cols: T F D L G J V P C
Y: [ 25.4  -7.8  62.5 -54.4   1.6   1.6  16.7  36.8 -36.2]
A: [ 35.1 -23.3  32.3 -64.5  37.7  24.3  25.2  35.7  10.0]
E: [-14.7  21.5 -42.1  29.4 -19.8 -10.0 -31.3  -5.5 -27.9]
R: [-17.2 -11.3 -18.8  44.5 -10.2 -27.2 -27.3  27.0  23.4]
K: [ 34.6  33.2  83.0 -36.5 -11.0 -50.4 -43.9 -48.1 -51.1]
Z: [-27.6 -11.2  32.4 -64.5 -10.5 -48.0  25.3  41.3 -23.9]
B: [-24.9  11.9  41.5  18.0  37.8  24.3 -43.5  12.7 -19.8]
tail: [ 32.3 -64.5] -> [37.7 24.3 25.2 35.7 10.0]
gone R: [-17.2 -10.2  27.0 -11.3 -18.8  44.5  23.4 -27.3] -> [-27.2]
col: [-42.1 -18.8] -> D
col: [ 25.2 -31.3 -27.3 -43.9  25.3] -> V
tail: [37.7 24.3] -> [25.2 35.7 10.0]

cols: nar reva risig kegu tesa sazaz Lela Gudot
M: [ -1.4   9.0  13.4  23.7 -15.0  -9.3 -40.1  14.4]
Q: [-50.6   7.2 -30.1 -28.6  16.4  36.7  17.3 -15.1]
X: [-73.9  13.3 -73.8 -11.3   6.6   3.6   1.7  -6.8]
W: [  1.7 -16.5  -8.4 -17.5  13.7   8.0   9.6 -17.7]
N: [ 22.5   2.5 -29.4  -4.3   4.5 -24.7  18.5 -29.5]
H: [-20.0  36.9  25.3  23.7 -14.8  37.3  14.1  13.3]
col: [-4.3 23.7] -> kegu
col: [-50.6 -73.9] -> nar
col: [-73.8  -8.4] -> risig
gone X: [ -6.8 -11.3   1.7   3.6 -73.9   6.6  13.3] -> [-73.8]
gone N: [ 22.5  18.5   2.5  -4.3 -24.7 -29.5   4.5] -> [-29.4]
col: [ 23.7 -28.6 -11.3] -> kegu

cols: Dukit Rifo Liger beno bir Tuge fipud penuv dig
Vuku: [-15.7 -21.4  -2.3  71.6  12.4 -61.1 -23.8  20.9  17.9]
ropar: [-18.0 -19.5 -12.1  38.1  68.4  -1.8 -58.8 -55.9  10.6]
mebim: [-17.6 -13.6 -15.4 -26.4  -7.4  -0.4  28.1  55.6  68.8]
napez: [-17.6 -21.7 -12.1 -21.6   3.6  -1.8 -58.9  22.9  32.4]
salo: [-17.1 -20.7  -8.3 -19.2  46.3 -19.3 -62.5  -6.4  18.2]
Ravuz: [-17.8 -22.3  66.3  11.2 -66.4   4.0 -62.6  -6.4 -63.5]
Muvup: [-17.2 -16.9 -18.4 -21.7   3.6  26.6  66.6  57.3  23.9]
dem: [-18.0 -16.4 -18.8  -8.8  17.5  71.6  62.3  23.7 -17.3]
tail: [-12.1  38.1  68.4  -1.8 -58.8] -> [-55.9  10.6]
gone salo: [ 18.2 -19.2 -62.5  46.3  -6.4 -17.1  -8.3 -20.7] -> [-19.3]
tail: [ 11.2 -66.4   4.0] -> [-62.6  -6.4 -63.5]
tail: [-62.5  -6.4] -> [18.2]
tail: [-21.7   3.6] -> [26.6 66.6 57.3 23.9]
col: [-17.6 -17.6 -17.1 -17.8 -17.2] -> Dukit
col: [-55.9  55.6  22.9] -> penuv

cols: Did luv dufu pebap zizof pani gepi
Guvo: [ 71.5  -7.2  30.2 -23.9 -24.4 -43.8 -29.2]
pulu: [ 24.6  46.0 -10.8  21.3 -17.6 -71.7  25.2]
tet: [-21.7 -14.3 -68.0  -6.9   3.2 -14.4 -40.7]
zezi: [ 48.4 -28.0  -7.1  14.8  14.1 -33.9 -12.2]
Bot: [ 15.8  53.7 -32.0  15.7 -30.6 -55.5  17.8]
Zizo: [ -0.8 -20.1 -63.2  11.7  -3.3   0.0 -38.3]
tail: [ 30.2 -23.9] -> [-24.4 -43.8 -29.2]
col: [-10.8 -68.0  -7.1] -> dufu
gone tet: [-68.0 -40.7  -6.9 -21.7 -14.4   3.2] -> [-14.3]
col: [ 3.2 14.1] -> zizof
col: [15.7 11.7] -> pebap

